rotation steps, each row followed by its count of steps:
The counts run from 0 to 507.
[105 196 149 135 132 181 137  96 116 119 159 150 138 101  59 177 133 146
 137 128 143 107 132 135 114 146 158  93 146 136 113 138 130 117 130  90
 124 110 114  94 136 118 130 105 140 112 116 121 151 158  53]
7
[125 166 176 116 125 164 110 170 178 135 130 151 183  77 137 126 121 122
 122 136 102  90 132 152 137 149 137 117 175 125 116 136 119 142 123 105
 119  99 115  56 149 136 151 128 158 117 105 149 182 134 132]
206
[118 155 108 123 103 166 127  95 159 125 146 146 177  97  92 161 119 155
 133 147 129  90 156 120 113 164 144 114 145 115 109 159 118 139 108  90
 134 130 104  80 138 121 137 145 193 127 134 161 165 161  73]
397
[142 177 171 127 117 190 117 142 132 121 120 137 169 104  96 161 122 135
 155 127 133 100 129 123 150 127 125 116 139 135 133 102 134 131 141  77
 114 106 125  34 128 131  99  70 148 116  93 117 143 128 124]
246
[123 174 137 113 117 168 143 128 167 136 128 134 192  92  53 174 126 151
 128 118 135  84 126 142 125 131 110 116 149 145 105 131 131 120  81  95
 150 144 129  91 149 116 100 128 135 132  97 129 138 154  80]
26
[ 99 169 164 141 133 173 106 110 140 113 162 155 145  80 113 119 120 149
 130 139 113 122 147 119 123 161 183  86 154 103 119 148 117 139 127  87
 138  96 100  66 150 123 138  97 191 121 137 140 153 150 112]
302
[120 177 129 117 113 177 136 142 159 128 123 134 180 106  89 164 113 136
 110 172 112  87 170 138 136 111 143  95 156 138 118 107 136 124 153  86
 126 113 116  91 132 131 148 112 167 121 105 142 193 161  88]
34
[110 157 134 142 125 178 137 116 150 141 149 161 179  89  87 119 115 162
 147 149  86 116 161 139 131 149 171 112 166 107 139 172 137 149 104 124
 131 112  89  69 108 107 128 101 154 127 137 148 150 146 103]
143
[143 176 156 130 124 163 122 102 149 115 142 138 158  88  92 134 133 143
 135 111 132  92 119 126 131 181 137 132 149 111 119 170 117 122  95  93
 129 101  93  29 128 136 124 119 170 125 145 158 124 134 107]
266
[136 160 172 131 140 169 111 126 161 114 145 135 173  90  60 158 130 154
 113 114 131 109 100 125 118 166 127 115 135 118 115 142 147 131  68  77
 138 118 129  61 165 116 101 108 161 118 128 131 115 143 117]
311
[143 175 134 125 114 189 110 134 148 105 128 134 192 104  58 149 130 147
 134 138 132  82 144 114 130 116 117  99 128 128 124 112 137 108 112  73
 150 152 120  81 124 126  94  98 162 113  97 127 123 146 112]
406
[120 161 166 130 122 184 145 104 139 122 146 138 156  77 114 115 133 155
 157 151  92 120 142 130 123 153 149 115 167  92 137 148 124 152 102 118
 116 109 108  39 126 107 126 108 177 123 127 141 148 135 114]
221
[113 177 169 137 135 170 104 117 144 107 153 144 140  82 111 109 123 136
 122 143 111 114 151 120 124 156 172  85 152 107 122 140 119 125 132  88
 133  97  95  58 145 132 147  98 193 122 138 150 147 146 122]
301
[135 160 113 123 106 170 129 137 175 141 109 136 198 106  85 139 118 139
 118 161  97  82 168 144 148 136 136 127 156 129 129 144 142 131 118 107
 119 108  83  66 103 126 138 111 160 130 118 158 164 151 107]
111
[123 172 182 126 134 170 120 147 153 138 136 143 163 112 113 175 120 119
 132 142 128 107 108 143 128 154 135 123 156 141 125 121 141 156 140  83
  76  83 128  56 145 123 148 106 144 103 107 132 184 136 103]
211
[114 201 149 122 127 166 103 131 142 120 139 148 160  97  87 169 137 120
 140 111 160  81 117 137 125 161 129  91 136 163 102 126 115 113 128  73
 115 122  98  94 140 137 130 122 136 110  85 125 152 149  68]
420
[107 173 159 123 129 184 112 130 149  97 153 135 157  94 111 133 129 134
 127 178 101 114 152 115 110 145 149  69 146 111 119 103 129 137 125  78
 117 118 121  97 153 113 145 114 191 116  98 128 172 156 108]
382
[110 146 152 116 119 155 102 146 184 146 123 142 178  90 121 152 107 134
 113 133 119 106 143 129 147 162 140 116 151 139 104 104 125 157 120  73
 112  82 121  62 167 124 132 110 187 140 103 131 166 151 122]
287
[126 153 139 127 110 169 142  87 153 127 138 132 162  86  99 133 124 158
 148 135 116 108 143 120 131 175 144 129 153 106 120 153 118 150  89 101
 124 101  98  28 132 117 118 114 189 143 139 149 133 141 107]
268
[108 198 154 140 134 171 130 109 125 118 157 147 144 114  68 179 128 135
 125 136 146 102 130 139 111 146 165  92 143 134 117 145 132 119 147  82
 114 104 111  98 140 129 148 107 149 108 122 133 161 160  59]
6
[134 196 136 128 118 172 122 140 146 121 111 135 175  97  52 148 129 128
 132 136 135  76 162 139 142 119 121  95 144 152 113 116 135  96 129  87
 139 128  95  77 111 146 110  89 147 117  98 137 134 149  97]
454
[ 98 185 138 128 118 188 136 128 129 132 141 153 169 101  90 170 112 148
 149 145 122 104 156 133 129 109 154  86 152 144 117 109 123 129 159  87
 126 119 122 103 128 114 120 100 141 122  86 113 181 156  70]
37
[106 142 105 126 115 153 123 127 179 149 124 145 198 111  77 172 105 149
 126 155 113  95 162 131 132 158 135 108 142 142 100 129 142 152  99  89
 119 117 108 106 143 107 127 125 174 133 106 133 160 167  82]
446
[141 157 159 120 123 169  97 158 181 128 120 139 193  79 101 125 121 139
 117 119 114  93 132 127 152 149 128 112 139 123 118 128 123 125  95  84
 153 117 117  49 156 134 105 101 173 132 107 140 122 138 151]
282
[114 144 121 134 116 169 122 111 152 152 128 151 171 101  86 184  91 174
 135 128 146 110 153 115 131 133 157 114 142 131 103 124 127 157 140  72
 135 104 132  61 146 121 110 101 179 135 130 131 165 154  93]
321
[126 172 163 122 126 185 121 137 150 119 118 132 164  70  84 137 122 154
 138 126 125 107 141 121 139 118 126  95 147 129 107  93 121 118 117  81
 160 129 131  55 148 135  88  86 167 135 100 125 127 135 125]
328
[112 180 182 124 139 166 116 127 148 115 146 137 141  94  80 179 133 140
 126 127 150 116 103 127 113 158 130  97 138 139 102 105 132 139 110  68
 105 104 139  77 171 120 125 114 158 116 103 117 152 147  85]
340
[100 186 160 119 133 168 117 152 164 139 138 159 174  60 113 104 137 122
 147 126  93 100 144 157 147 156 143  94 163 139 114 144 113 123 104 118
 131 111  80  85 132 122 135 121 132 129  80 136 155 142 104]
125
[116 140 131 144 112 185 110 104 138 137 148 161 185 111 101 156  98 172
 148 128 126 112 151 110 129 151 176 118 136 110 133 154 129 161 136  83
 129 101 118  57 132 109 112  87 178 125 139 132 152 151 110]
273
[127 174 153 129 120 183 115 132 136 128 126 155 164  75  80 156 108 164
 149 103 154 101 137 120 136 115 146 106 144 136 109 119 118 116 145  73
 167 131 129  58 139 140  89  90 155 125 113 130 129 141 110]
326
[109 175 168 129 138 181 105 118 139 101 167 144 163 105  87 168 138 142
 139 136 131 117 106 114 103 163 134  84 131 125 120 121 135 142  94  74
 113 128 136 105 162  96 119 116 157 102  91 105 149 156  80]
387
[101 191 151 118 125 153 123 130 169 128 145 146 151  81 105 137 128 121
 102 141 119  93 151 151 127 153 149  85 165 142  91 136 110 112 120  95
 135 103  96  96 161 137 160 139 165 133 110 149 171 161  83]
0
[120 175 140 137 134 177 101 123 146 109 159 159 190  95  62 133 137 147
 141 115 125  90 128 127 119 158 140  94 134 126 115 170 130 110  80  93
 156 156  94 103 132 109 108 118 141 108 106 129 111 155  90]
438
[102 169 156 118 135 163 124 150 172 141 136 149 170  77 113 125 135 124
 128 155  77 114 143 149 145 166 137  92 166 133 113 125 132 148  91 118
  99  95  89  87 141 110 143 116 149 131  80 129 169 143 101]
127
[ 81 175 143 134 136 172 107 139 145 129 151 170 169  87 104 128 114 133
 143 152 104 107 166 139 130 140 166  68 154 141 109 130 122 136 139 101
 128 114  96 119 141 114 140 106 159 116  87 122 169 166  86]
462
[121 197 166 132 137 181 150 102 124 105 147 128 144 101  41 166 144 148
 130 147 128 110 127 133 116 134 135  87 144 125 124 121 149 113  97  91
 125 120 117  82 130 114 116  94 147 116 112 120 129 151  74]
9
[117 182 121 111 104 167 146 129 171 136 126 138 183  78  83 148 121 145
 120 134 119  72 162 151 134 123 128 115 168 142  99 141 111 111 118 101
 158 134 103  79 134 144 130 142 156 139 115 156 163 153  79]
30
